Each path below is one point turned by a fixed rotation once a step. After each direction that follows a path, write how fast that rotation turns it, in degrees per step (0 if it stays still).
Each turn is a multiple of 5 degrees from 10 to 175, or 0.
Each row of a path follows its step; steps can be skipped.
path 1
step 1: [  7   0  -6 -20 -15  -8  11   0  10  14  50  -6  10  18 -34  -9  17 -30
  27  -9  26  14  21   0   6  17  23  13 -17  56 -19 -10  -3  18 -22   0
 -30  10  16   9  13  -4  20 -24  25  23  17  11 -37 -23  10  -6  18   5
  -5  32  -1 -24 -10   9 -25   7   2   2]
step 6: [-25  -6 -19   7  35  32 -34 -23  19  19 -28  11   6  -7 -43  -8 -39  10
  -9  -4 -12  32  -2  21 -17  26   2  15   5   1  16 -37  38   8  -4   4
 -10  10 -10  -8 -10   5 -15  50   2  -8   8  -9   4  -8  12  -5 -14 -19
   1 -17  16 -13  12 -39  -3  14  -9  21]
step 8: [  2   5  24 -31  29 -10  39   1 -21 -13  10  22   3 -16  30  26  34 -24
   3 -13  -2  33   0 -23  -1   8 -10 -18  -2  15 -24   0   3 -17   1  27
  -8 -15 -32   9   4 -24  -9  -5 -26 -32 -22   5  -2  25  41  23  -6  27
   4   1  12  14  23  20 -17 -20  12  15]
step 12: [ 13   8   5   6   2   0 -22   1  23  34  -2   6  -9  17 -36   5 -12  25
  -6  11 -15  16  37 -15 -29 -24  20  -7  35  11 -26  -4 -14  -9  16   3
 -23  -5  -9  20   4  -9 -35  39   0   2   3 -48 -35   3  32 -40  28  17
   2  -3  13  -4 -12  -8 -10 -12   7   9]
step 14: [ 22  -2  21  -4  11 -14  17 -15 -10   2  37  36   3  -4  48  16  -6   8
  -1   6 -22 -17  35   2  15 -14 -35 -12 -27  19  43  10  32  39 -13  13
  10  19  -8   6 -10 -29  32   3 -25  -3  -3  18  31  -2   8  -7  -4  17
   6   8   9  11  16 -17 -24   5   5   2]
step 15: [-17  23 -27  14   8  -7  -2  -6   7 -20  -9  30  18   1 -18  17   9  33
  -7  -7 -21 -15 -50  -1   4 -35  13 -22  27  -8 -14   6   6 -15   0 -24
  21 -24   6  -7  -6  26 -27 -30  18 -29 -15  -1   5  11  -2   4  26  36
 -14  18 -12 -15 -14  19  38  -9  14 -29]
step 18: [-26   8  -5  -5  11  29  -7 -12  -8  37  -4   6   5  -6  -6  33 -11  21
 -14  -3   9  20  17  11 -11  21 -29   0 -21  -1 -24  18   9 -11 -11 -48
 -54 -21   6   6  11 -39   7  -5  -6 -15  -6 -38 -19   3  42   2   0  22
 -23 -10  -3  -3  19  -9  10  11   2 -29]
Speeds:
[ -8   2   5   1   3  -4   0  -2   3  -3   9   7   3   7  -7   3  -4  -1
  -5   2   8 -10  -5  -4   1   1  -5   6  -3   0  -3   4   2   6   3   9
   5   1  -3   1  -1  -4  -4   7  -2 -11  -2  -9  -6   4  -1   2  -1   1
   2  -7  -4   7   2  -8   9   1   8  -1] : 120
[-2 -1  1  2 -3 -1  2 -8 11 -3  8  0  1 -6 -1 10 -8 -3  4 -5 -3 12  1  3
  4  3  1  1 -5 -2  9  7  8 -3  2  2 -4  2  4  4 11 -2  9 -6  2 -1  5 -7
 -3 -5 -6  2 -2 -3 -3  3 -3  2  0 -3 -6  1  0 -9] : 85
[ 10   2   1   5   3   2   3   0   0   2   3  -1  -1   1  -2   2   7   4
  11   6   3   3  -9 -10  -4  -7   4  -2  -3   5   3   8   1   4   0   1
   0  -7   3   1   3  -5   6   1   6   6  -7  -8   4   0  -1  -6  -1  -3
  -1  -2   0  -4  11  -6   5   2  -9  11] : 160
[-10   3   4   1  -5  -5   3   0 -15   3   5   0   5   2  -6  -1   0  -6
   2   9  -4  -4  -1  -3   1   8  11   0  -2   0   0  -1  -5  -5  10  -7
   7  -1   4  -1   0   0   2   2   0   5   9  -1  -1   0   2   1   0 -10
   0  10   2  -7   4  -4  -1   5   3  -3] : 120
[  5   0   3  -2   2  -1   5   2  -6   1  -4   1   0  -3   1  -3  -6   6
  -2   0   1  11   8   5  -8  -1 -10  -5   0   0  -3   1   6  -1   4  11
   8   2   1   3   1  -5  -2  12 -10  -1   2  -5  -3   1   5   2   2  -1
  -8  11   1  -2   5   1   4   7  -7  -1] : 175
[ -8   5   0   5   6  -2   5   1   4  -6 -10   1  -4  -1   2   7  -3   5
   1   0 -12  -6   0   5   4  -3   2  -6  -5   8   4   2  -4  -8   0   1
  -9  -2  -1  -6   4  -1   2   4   1  -5  -4  -3  -3   5  14  -7   5  -3
   4  -2   4  -1   3   6   6   7   5   0] : 115
